(in the rows, 128 means zero)
The rows below come in pairs that one turn or mirror swaps. Which row does each named row swap with?
nofek: [134 110 141 147 135 139  99 143 111 128 112 149 138 125 147 116 157  95
 143 145]
suko: [129 108 131 149 133 138  99 147 103 118 119 149 136 139 148 108 161  94
 138 141]
Beva: [126 114 129 134 118 177 140  88  94 124 178 148 131 145 138 119 135 124
 162 123]
dil: [134 113 154 146 145 129 104 141 114 119 112 150 138 138 152 113 157 100
 133 136]
tabul: [133 142 106  98 121 120 108  89 148 131 113 184 171 155 130 132 129 126
 132 149]
lelo: [153 171 113 158 100 162 102  74 129 122 127 176 126 157 115 124 135 104
 143  94]
ripeg: [142 141 106 132 124 127 120 101  88 116 146 156 128  91 158 139 139 102
 101 130]
pidab: [146 135 119 137 130 122 130  95  84 114 145 151 124  98 159 131 150 100
  99 128]
mibu: [136 119 130 152 116 121 123  98 112 126 164 131 138 173 105 107 116 119
 107 138]
zezu: [142 178 106 161 111 151 113  74 132 120 127 167 137 144 126 131 132  85
 142  86]
Ranib: [137 134 124 145 127 135 132  91  87 114 147 165 126  98 170 137 140 105
 105 135]
gik: [132 166 103 159 107 152 120  65 133 129 113 170 132 161 141 128 134  90
 151  98]
Kek: [127 120 127 139 116 170 142  85 101 109 175 144 138 150 150 109 123 115
 163 114]
bude: [139 128 105 108  97 112 110 100 141 143 111 187 174 155 118 125 127 115
 136 133]
matif: [126 128 101 121 126 109 113  95 147 133 111 191 164 159 123 131 151 134
 123 145]
lirin: [121 133 149 156 121 124 127  90 115 142 162 148 148 169 119 112 127 124
 100 144]
leli: [129 133 110 104 112 111 112  88 137 121 106 191 166 160 127 137 145 127
 146 137]
magun: [145 116 139 133 137 128 110 138 102 118 107 144 123 129 152 119 156 111
 141 162]
duru: [133 109 138 132 138 128 100 139 108 111 114 148 140 144 163 111 157 100
 130 143]
kofo: [129 106 143 145 139 129 100 138  99 122 114 156 129 130 153 117 158  99
 132 143]
Sibir: [133 118 140 141 141 133  95 136 107 114 104 150 130 139 148 108 160  96
 138 149]
Tokib: [132 122 135 130 122 174 145  88 110 123 176 144 137 140 151 121 129 129
 167 117]
bame: [128 123 126 129 116 170 144  86  97 116 175 155 135 145 136 112 132 121
 174 128]
Goz: [127 176  97 161 103 152 129  78 134 119 114 162 138 139 133 130 123  99
 146  97]
lim: [155 112 137 147 142 121 113 136 105 120 108 152 126 140 150 112 162  92
 134 135]
buta: [127 123 140 147 112 128 133  97 117 139 168 137 127 172 111 119 125 114
  99 143]
foma: [138 175 108 156 101 151 104  78 135 116 128 178 135 143 133 131 131  90
 137  85]
lum: [147 119 132 125 110 160 146  86 103 121 176 145 123 152 137 119 132 132
 166 118]
kubu: [159 132 102 107 132 118 108  91 134 135 112 201 169 145 115 124 140 118
 140 140]
tadel: [137 139 116 105 119 113  97  98 145 139 128 180 156 170 115 139 118 118
 126 145]
Tidi: [126 120 137 134 107 176 138 100 107 129 178 154 140 134 139 116 135 123
 174 124]
nikul: [123 151 108 107 114 109 117 109 150 135 113 182 170 159 123 126 138 124
 133 142]
mem: [129 117 140 145 120 126 133  92 103 137 168 133 133 169 110 114 124 123
 103 141]
Fur: [143 168  96 154 115 151 124  71 127 108 132 181 139 134 132 146 131  79
 130  91]
tiker: [144 166  98 153  85 156 117  80 133 132 120 169 140 142 134 127 136  85
 136  89]
von: [142 145 119 137 130 131 126  83  96 113 139 149 138  90 163 139 143 111
 100 131]
Lupor: [127 170  99 164 105 147 120  63 133 126 127 175 117 142 140 130 129 109
 141  97]
roro: [127 176 114 163 108 156 119  72 134 110 119 177 140 149 129 125 126  89
 135  96]
rufa: [135 136 104 102 122 113 108  92 134 132 112 188 177 151 121 131 151 107
 145 149]
Beb: [141 131 100 107 124 116 102  94 150 137 122 183 177 159 118 132 128 119
 135 139]
kovub: [133 127 133 151 118 168 156  96  99 118 174 151 127 147 133 112 139 117
 167 128]
nubi: [129 173 116 159  93 152 106  68 126 120 122 162 131 155 123 131 130  90
 153  99]
vire: [157 144 105 127 124 122 124  99  93 112 154 157 128  98 161 121 153 100
 104 122]
katu: [120 125 135 151 114 132 126 104 108 139 174 145 140 172 106 119 122 114
  98 144]
zusid: [143 112 132 133 115 169 147 101  97 118 183 153 131 147 139 109 141 114
 166 126]
Sepes: [146 169 106 168 110 153 125  65 128 131 126 180 134 149 122 128 128  96
 141  98]
mep: [144 141 109  99 120 110 103  96 141 135 121 183 172 157 115 134 134 122
 137 136]
rufit: [147 139 108 106 116 116 105  98 138 135 107 190 160 155 118 137 145 136
 128 144]
moleg: [124 114 124 131 110 164 133 102  96 121 179 152 132 137 143 109 126 122
 174 126]
lomi: [118 115 143 152 117 137 126  98 107 134 162 141 137 168 124 128 129 126
  98 159]
pas: [147 105 141 144 132 135 101 142 102 116 116 142 123 136 151 111 149 100
 139 144]
Rivun: [149 133 113 131 124 122 139  90  94 110 142 157 123  94 156 137 142  96
 104 130]

Swapped with Ranib: lomi
Swapped with kofo: Beva
Swapped with pidab: mem
Swapped with mibu: vire
Swapped with lim: lum

